20	62	49	69	84	56	89
24	88	82	67	47	29	32
==> 84

-101	-35	-771	-238	634	-471 ==> 634

536	825	83	169	768 ==> 768

353	415	117	758	239 ==> 239

17	168	23	250	140
170	21	45	158	60
==> 140

72	85	15	97	28	17	22 ==> 28

97	88	16	49	69	95 ==> 69
---
[ 0.03  0.18  0.02 -0.14] 0.02
[-1.34 -1.30  1.02 -1.94  0.36 -1.06] 0.36
[-0.070  0.125 -0.131  0.004  0.046  0.040  0.001] 0.040
[  74.607  102.813  -32.520  168.423 -107.467  -49.004] -107.467
[ 1.25 -0.11 -1.77 -1.03 -0.72] -1.03
[ -66.6 -176.5  109.8  142.5   59.1] 142.5
---
[ 13  21  39 -39  83 -21 -56] Out: 13, -56

[12 79  7 58 -7] Out: 12, -7

[[ 65  49  -8 -21  94 -30]
 [-39 -42  -1  25 -63  40]] Out: 65, 40

[[ 66  63 -51 -93 -80]
 [ 35 -61 -70 -93  96]] Out: 66, 96

[ -23  -49   54   78  -46 -100] Out: -23, -100

[[-24   2 -83 -13 -16  34 -18]
 [-13  19 -46 -15 -10  17  -5]] Out: -24, -5
---
[1.59, -1.14, -0.15, -0.23, 0.26, 1.62] Answer: -0.23

[0.686, -1.026, -1.275, 1.264, 1.057, 0.854, -0.076] Answer: -1.026

[110.26, 71.10, -166.07, -33.67] Answer: -33.67

[-1.1, 1.2, -1.0, 1.5] Answer: -1.0

[[-2.2, 0.6, 0.8, -1.2, 1.0, 1.4],
 [0.4, -0.2, 1.3, -1.1, -0.4, 1.3]] Answer: -1.2

[1.49, 0.41, 1.00, -1.37] Answer: 0.41

[-1.164, 1.439, 1.041, 1.490, -0.077] Answer: -0.077

[-56.759, 112.953, -132.751, 2.467] Answer: -56.759
---
[[ -17   -6   70  -84]
 [ -43   17   36   54]
 [  13   13 -101  -40]] --> -43

[ -79   32  -36  -55 -101] --> -101

[[-57 -12  74   1 108]
 [-43  25 -87  -4  46]] --> 108

[[  9 -42   2   5]
 [ -4 -81 -10   5]
 [ -7  42   7   2]] --> -4

[ 88   2 -13 -37 -57 -65] --> -57

[-93  35 -70  55  -9  -3] --> -9

[-90  19 -28 -66  43   3  56] --> 43
---
[ 31 -32  -3 -36] Answer: -3
[4 7 8 2 1 1] Answer: 8
[ 32  28 -50  44] Answer: -50
[150 227 181 177 105  37 162] Answer: 181
[-25 -16 -12  37  14] Answer: -12
[165 109 445 185 657 900] Answer: 445
[ 871  498  282 -825] Answer: 282
[8799 8495 2121 7346 2531 1086 6047] Answer: 2121
---
[[37 32 39 60 54 62 69]
 [33 66 86 15 91  7 10]] value 91, 7

[54 85 30  7 83] value 85, 7

[[458 537 618 451 328]
 [389 762 628 652 220]] value 762, 220

[-305  723  620 -867] value 723, -867

[[189 150 155 133 210 203]
 [158 106 112  38  91 103]] value 210, 38

[-38  37 -37  28] value 37, -38

[88 62 57 22 60] value 88, 22

[[-27  -8 -23  15]
 [ 25  27 -29  49]
 [-15 -10  31 -38]] value 49, -38

[7256 1492 9058 4730 8487] value 9058, 1492

[1813 7358 2861 9823 2341] value 9823, 1813
---
[[  51   14  -77    3  -37  -23]
 [ -15   22 -103  -13   57  -14]
 [ -38   53    4   19  -70   39]] ⇒ 22

[[ 28 -29 -14   0  14 -32   5]
 [ 91 -58  54 103 -12  11  15]] ⇒ -29

[[ 26  84 -72  63]
 [-73 -51 106  74]
 [ 82 -78 -77  28]] ⇒ -51

[[   6    0   -2   -4  -40  -44]
 [   2  -20  -33  -16 -100  -22]
 [  24   -8   18    2  -26  -50]] ⇒ -20

[[ 95  51  82  50]
 [ -8  57  91 -12]
 [ 44 -61  83 -47]] ⇒ 57

[[  1   8  53  -7]
 [-25  44  94 -34]
 [-27 -23 -49  72]] ⇒ 44

[[   9  -91  -95   59   52]
 [ -25   42  -26   31 -105]] ⇒ -91

[[ 17  27 -75  -7  16 -91]
 [  7 -81 -70 -78  19 -76]] ⇒ 27
---
-0.045   0.047   0.037  -0.169   0.136 value -0.045
 -48.8   -36.3    31.3   -70.8   -30.3   104.0  -109.5 value -48.8
-9.9  15.7  -7.6   5.1  -5.4 value -9.9
 0.14   0.07  -0.06   0.01  -0.05  -0.16   0.06 value 0.14
 0.091   0.126  -0.123   0.118 value 0.091
 -82.04  -141.34   138.99    29.82 value -82.04
-0.073  -0.052   0.016   0.126  -0.128   0.039  -0.177 value -0.073
-0.17  -0.13   0.12  -0.13   0.01   0.03 value -0.17
---
[[-31 -33  18 -13  22  -7 -15  20]
 [-16 -36   3   7  27 -35   3   3]
 [-16 -28   5  -3  17 -11  -4  10]
 [-81 -93  43 -39  55  -1 -41  59]
 [-12   4  17  -7   4  -7  -8   3]] -> -31

[[ 25 -36 -10 -30 -30  13 -33  29 -26]
 [-33  44  11  27  28 -13  75 -80  76]
 [-45  55  -1  10  13  -1  79 -87  82]
 [-17  30 -19  12  10  19 -26  33 -36]
 [ -7  -7 -17 -16 -12  19 -43  53 -47]
 [  8  -3   0   1   2  -2  14 -23  22]] -> 25

[[ -66  -51   55   34    8   13  -37  -62]
 [  21   30  -40   -1  -42 -108  100   66]
 [ -80  -51   51   52  -30  -18  -23  -56]
 [ -17  -29   31    1   37  100  -91  -64]
 [  42    7  -12  -41   54   89  -39   -2]
 [ -17  -29   14    5   -5   55  -35  -22]
 [  34   36  -22  -26   20  -42   35   34]] -> -66

[[ -71   33  -70  -34  -55  -85   19]
 [   2   21   10  -18    0    0   15]
 [  38  -16   30   11   35   37   -9]
 [ -90   23  -89   12  -67 -103   -8]
 [ -14   32   -3  -31  -16  -27   37]
 [ -53   27  -50  -18  -43  -70   21]
 [ -14   23  -12  -31   -9  -13   19]
 [   2    1    6   22    1    4   -1]
 [  32  -16   29   35   28   34  -18]] -> -71

[[  3 -44  35  10  30  16   8 -22   5]
 [ -8 -43  29  16  37   1  -1 -35  -3]
 [-12  95 -88 -23 -91 -58   9  59  13]
 [ -2  17 -13  11 -16 -30 -10  21  -2]
 [-15 -14 -35 -15 -41 -53  13   4  21]
 [  9 112 -36  15 -38 -18  -4  67 -14]
 [-12 -47 -24 -41 -30 -16  17 -20  27]] -> 3

[[ 38  29 -29 -57  34  32]
 [-31  -6   5 -59  26   0]
 [ 42 105  24 -47  72  15]
 [ -6  11  74 -10  -7  23]
 [-12  -1  46  27  32 -13]
 [-40  15 -11  16 -51 -52]
 [-14  -1  26  14  60 -36]] -> 38

[[-57  61  49 -71  14 -15   9  30 -11 -53 -17]
 [ 99   4  -5 -28  58 -19 -18 -44 -17  27  31]
 [-30  34  76 -91  13   5  17   3  11  -7 -45]
 [ 96 -27 -44  24  12 -29  22 -36 -13  50 -32]
 [ 12 -25 -79  56  -6  16  59  42 -31  -6  43]
 [100   3  -6 -27  57 -21 -17 -46 -17  30  27]
 [-60  60  46 -67  12 -16   8  31 -13 -56 -15]
 [-84  25 -10  37 -54 -37 -37  24   4 -43 -35]
 [ 92 -27 -48  31   8 -28  25 -33 -14  47 -33]
 [ -4  -9  91 -29   3  36  10 -29  43   9 -73]
 [ 88 -30 -51  40   5 -26  29 -29 -14  44 -35]] -> -57
---
-66  -75   12   36  -54  -38
 53  -83    2  -27  -23  -64
value 36

-91   -9   42  -22  -13  -18   16 value 16

-28   31  -51  -15  -43  -22  -45
-16   33    0    1    0   -2   -3
-24  -54   55   80   -1  -45   33
value 55

 17  -12  -87  -38  -44  -20  -38
-59   76  -41  -73  -35  -38  -49
value 17

 82   27    4  105  -94  100   58
 78    6   -6   94  -75   84   46
-40   14   10   29    9   24  -18
value 100

 -34    52    46   106    -6  -101  -105 value 52
---
[-51, -10, 57, -62, 103, -57, -55] value -55
[19, 100, 13, 1, 30] value 30
[-84, -13, -30, -75] value -75
[45, -55, 62, 77, 98, -74, 72] value 72
[37, -2, -13, 108, -9] value -9
[-15, 17, 107, 37, 12, 10, 32] value 32
---
[ 10  36  -1  -6  62 -89 -59] -> -59
[ 34  74 -40 100 -59] -> -59
[75 33 84  0  8 36] -> 36
[ 40  82  77 -67  -5  -1] -> -1
[ -32   23  -13 -109] -> -109
[ 48  27 -82 -18  11  81 -25] -> -25
[-33  54  95 -53  -3] -> -3
[ 43  27 -39 -99 -46 -16] -> -16
[-47 -80  77  -5  81  72  -2] -> -2
[ 41  -6 -29  34  78  23 -90] -> -90
---
[[-93  -5  32   0]
 [ 21  56  47 -49]] -> 32

[[-56  11  65 -26  57  71  80]
 [-67  47 -25 110  62  22  31]] -> 65

[[  0 -65 -61 -58  16  -7]
 [ 89  15 -14 -19  59  71]] -> -61

[[30 49 12 12 40 21]
 [46 16 62 90 78 38]] -> 12

[[ 54  68  95  87 108]
 [-17 -59 -68 -65 -43]] -> 95

[[  27   -4 -110  -22   29]
 [  -9  -17  -49   71   48]] -> -110

[[ 40  48  18  10  -3]
 [  6  -6  42  87 -31]] -> 18

[[-36 -19  13 -94  49 -24]
 [ 15  67  -9  53 -33  80]] -> 13
